In the data rows, 50 means zero.
Every row has a hidden score. How much higher is the second row's score than the first row's in each pair? 20 means about the same, 40 much higher and 0 much lower. The score is a weighted sum of the row's numbers plus the product of two more (or one squared), each taken from its middle value.
tensor([59, 49, 57, 67, 36, 45, 40, 39, 30, 63])
tensor([41, 60, 41, 42, 61, 49, 65, 56, 63, 58]) 16
tensor([42, 64, 45, 42, 66, 43, 69, 55, 60, 57])
tensor([50, 39, 58, 43, 44, 55, 49, 56, 49, 48]) 19
tensor([60, 40, 57, 62, 45, 36, 39, 46, 41, 50])
tensor([54, 48, 52, 39, 53, 57, 51, 54, 62, 37]) 19
tensor([56, 32, 66, 42, 37, 45, 49, 56, 45, 51])
tensor([56, 41, 62, 44, 45, 51, 46, 54, 50, 44]) 21
tensor([73, 47, 59, 74, 35, 30, 28, 38, 40, 73])
tensor([56, 38, 60, 41, 48, 50, 48, 51, 43, 45]) 20
tensor([58, 54, 59, 65, 33, 40, 37, 40, 31, 73])
tensor([70, 51, 62, 61, 31, 42, 33, 39, 34, 73]) 22
tensor([49, 47, 40, 44, 58, 60, 57, 51, 58, 35])
tensor([63, 46, 65, 54, 34, 44, 42, 40, 38, 73]) 29
tensor([46, 40, 48, 19, 53, 66, 62, 62, 66, 36])
tensor([47, 52, 48, 56, 53, 42, 46, 58, 54, 43]) 25
tensor([39, 55, 34, 47, 64, 56, 62, 51, 56, 36])
tensor([49, 44, 50, 22, 57, 53, 69, 53, 54, 56]) 23
tensor([52, 64, 39, 47, 64, 42, 62, 44, 60, 62])
tensor([50, 42, 43, 41, 54, 60, 50, 48, 56, 31]) 12
tensor([54, 48, 51, 56, 50, 50, 48, 51, 48, 44])
tensor([61, 41, 61, 56, 40, 37, 35, 47, 44, 53]) 21
tensor([47, 52, 48, 47, 57, 47, 52, 54, 59, 45])
tensor([52, 40, 53, 40, 50, 56, 51, 56, 53, 39]) 20
tensor([48, 49, 49, 58, 50, 38, 38, 50, 48, 49])
tensor([47, 35, 56, 53, 45, 53, 47, 55, 39, 37]) 31
tensor([61, 49, 65, 61, 32, 46, 40, 43, 32, 60])
tensor([67, 47, 63, 66, 35, 34, 35, 44, 40, 63]) 18
tensor([38, 56, 39, 38, 59, 66, 68, 50, 60, 51])
tensor([49, 39, 45, 43, 56, 52, 47, 49, 55, 36]) 21
tensor([47, 44, 44, 40, 60, 53, 69, 56, 55, 51])
tensor([35, 67, 37, 45, 63, 49, 70, 50, 52, 60]) 22
tensor([69, 48, 65, 53, 25, 51, 41, 40, 33, 65])
tensor([38, 62, 40, 51, 61, 48, 64, 50, 55, 61]) 18
tensor([42, 62, 37, 52, 56, 56, 63, 45, 46, 62])
tensor([62, 51, 54, 61, 30, 44, 33, 42, 36, 69]) 24
tensor([50, 44, 57, 44, 45, 46, 47, 53, 50, 53])
tensor([68, 32, 63, 60, 31, 45, 35, 42, 35, 62]) 20
tensor([67, 42, 58, 67, 28, 49, 30, 35, 26, 59])
tensor([65, 35, 62, 64, 33, 46, 32, 39, 33, 57]) 16
tensor([43, 65, 40, 47, 61, 53, 64, 52, 52, 56])
tensor([26, 58, 31, 43, 53, 62, 66, 52, 52, 33]) 25
tensor([62, 46, 62, 47, 41, 52, 48, 54, 49, 48])
tensor([57, 39, 56, 61, 33, 51, 42, 39, 26, 55]) 32
tensor([49, 62, 50, 50, 61, 49, 51, 55, 62, 51])
tensor([45, 54, 41, 45, 53, 57, 55, 54, 59, 39]) 7
tensor([46, 51, 47, 22, 60, 58, 68, 59, 67, 41])
tensor([72, 44, 69, 58, 30, 42, 33, 44, 39, 63]) 22
tensor([43, 53, 41, 36, 55, 56, 72, 51, 47, 55])
tensor([50, 39, 50, 44, 51, 62, 51, 52, 46, 38]) 23
tensor([59, 44, 67, 54, 41, 49, 40, 48, 38, 56])
tensor([74, 41, 68, 59, 28, 44, 37, 43, 33, 56]) 13
tensor([60, 46, 64, 58, 41, 47, 38, 45, 38, 64])
tensor([37, 57, 35, 41, 58, 65, 61, 48, 54, 40]) 12
tensor([60, 44, 66, 40, 57, 41, 48, 60, 62, 45])
tensor([48, 44, 54, 54, 56, 45, 42, 52, 48, 40]) 5
tensor([41, 56, 41, 46, 60, 49, 55, 53, 61, 53])
tensor([41, 57, 38, 33, 55, 59, 67, 52, 57, 62]) 21
tensor([63, 38, 66, 40, 51, 51, 47, 57, 56, 44])
tensor([61, 48, 55, 65, 42, 44, 35, 41, 39, 60]) 17
tensor([30, 52, 40, 30, 58, 72, 67, 56, 59, 37])
tensor([57, 60, 62, 68, 34, 40, 40, 45, 36, 63]) 26
tensor([44, 65, 39, 59, 59, 52, 53, 49, 63, 43])
tensor([76, 45, 66, 64, 26, 45, 34, 40, 38, 70]) 26
tensor([53, 43, 59, 43, 43, 47, 45, 52, 44, 42])
tensor([32, 67, 37, 52, 61, 52, 63, 54, 62, 52]) 17
tensor([42, 60, 41, 49, 55, 55, 54, 51, 65, 49])
tensor([48, 44, 46, 51, 57, 46, 50, 53, 62, 40]) 17
tensor([45, 51, 46, 42, 52, 58, 68, 49, 50, 55])
tensor([71, 32, 67, 56, 33, 39, 36, 45, 34, 56]) 24
tensor([45, 48, 46, 61, 56, 53, 43, 50, 44, 37])
tensor([38, 62, 32, 51, 62, 44, 56, 46, 62, 50]) 6
tensor([46, 49, 43, 42, 59, 54, 53, 46, 61, 49])
tensor([60, 44, 60, 60, 52, 42, 40, 50, 47, 41]) 23
tensor([57, 41, 54, 29, 57, 58, 57, 60, 67, 49])
tensor([53, 60, 38, 49, 60, 53, 59, 51, 65, 59]) 12
tensor([49, 49, 46, 43, 47, 65, 54, 52, 54, 49])
tensor([61, 47, 61, 75, 40, 38, 29, 44, 37, 66]) 27
tensor([54, 50, 49, 43, 49, 53, 48, 52, 51, 46])
tensor([57, 47, 55, 63, 46, 35, 37, 48, 46, 60]) 20
tensor([41, 59, 38, 50, 59, 56, 56, 55, 62, 43])
tensor([68, 53, 65, 69, 41, 33, 38, 47, 41, 60]) 23
tensor([57, 55, 55, 70, 47, 38, 38, 41, 39, 59])
tensor([36, 60, 30, 56, 58, 57, 57, 54, 59, 40]) 27
tensor([55, 53, 61, 62, 40, 39, 33, 42, 39, 66])
tensor([59, 33, 60, 47, 44, 48, 45, 50, 42, 43]) 10
tensor([60, 43, 66, 48, 49, 37, 46, 52, 49, 56])
tensor([67, 64, 61, 73, 38, 39, 32, 37, 34, 67]) 24
tensor([39, 51, 40, 44, 56, 58, 59, 56, 59, 36])
tensor([45, 45, 56, 32, 54, 55, 59, 63, 59, 45]) 25
tensor([66, 21, 61, 53, 30, 53, 38, 46, 31, 48])
tensor([38, 55, 36, 39, 55, 66, 61, 50, 53, 36]) 3
tensor([37, 59, 39, 46, 57, 50, 68, 52, 50, 52])
tensor([57, 43, 59, 49, 43, 48, 41, 51, 43, 49]) 23
tensor([63, 49, 58, 68, 30, 34, 32, 39, 36, 65])
tensor([49, 44, 49, 59, 49, 57, 42, 45, 43, 42]) 24
tensor([58, 42, 57, 53, 45, 47, 43, 51, 47, 45])
tensor([63, 39, 63, 60, 35, 49, 38, 44, 36, 57]) 22
tensor([48, 44, 45, 50, 52, 56, 50, 51, 55, 47])
tensor([62, 44, 62, 58, 31, 43, 36, 38, 34, 61]) 19
tensor([62, 38, 60, 57, 43, 41, 37, 48, 43, 53])
tensor([48, 43, 58, 57, 34, 54, 40, 43, 30, 46]) 26
tensor([59, 47, 57, 67, 38, 46, 36, 39, 36, 62])
tensor([39, 62, 37, 53, 56, 44, 66, 50, 45, 66]) 27
tensor([54, 40, 51, 39, 50, 48, 43, 52, 54, 41])
tensor([50, 57, 49, 53, 59, 53, 48, 48, 58, 47]) 20
tensor([64, 49, 61, 69, 39, 37, 32, 43, 39, 59])
tensor([40, 64, 40, 44, 62, 49, 63, 54, 59, 55]) 21
tensor([49, 68, 49, 63, 61, 37, 44, 53, 58, 54])
tensor([45, 53, 44, 31, 58, 55, 67, 55, 65, 48]) 5
tensor([37, 61, 39, 47, 69, 58, 65, 50, 56, 47])
tensor([53, 51, 59, 53, 53, 43, 40, 45, 48, 50]) 29
tensor([51, 41, 44, 39, 48, 64, 50, 56, 61, 38])
tensor([53, 47, 60, 58, 28, 47, 38, 38, 30, 55]) 22
tensor([42, 67, 42, 55, 60, 52, 52, 50, 65, 51])
tensor([33, 57, 37, 52, 66, 58, 58, 51, 58, 37]) 18
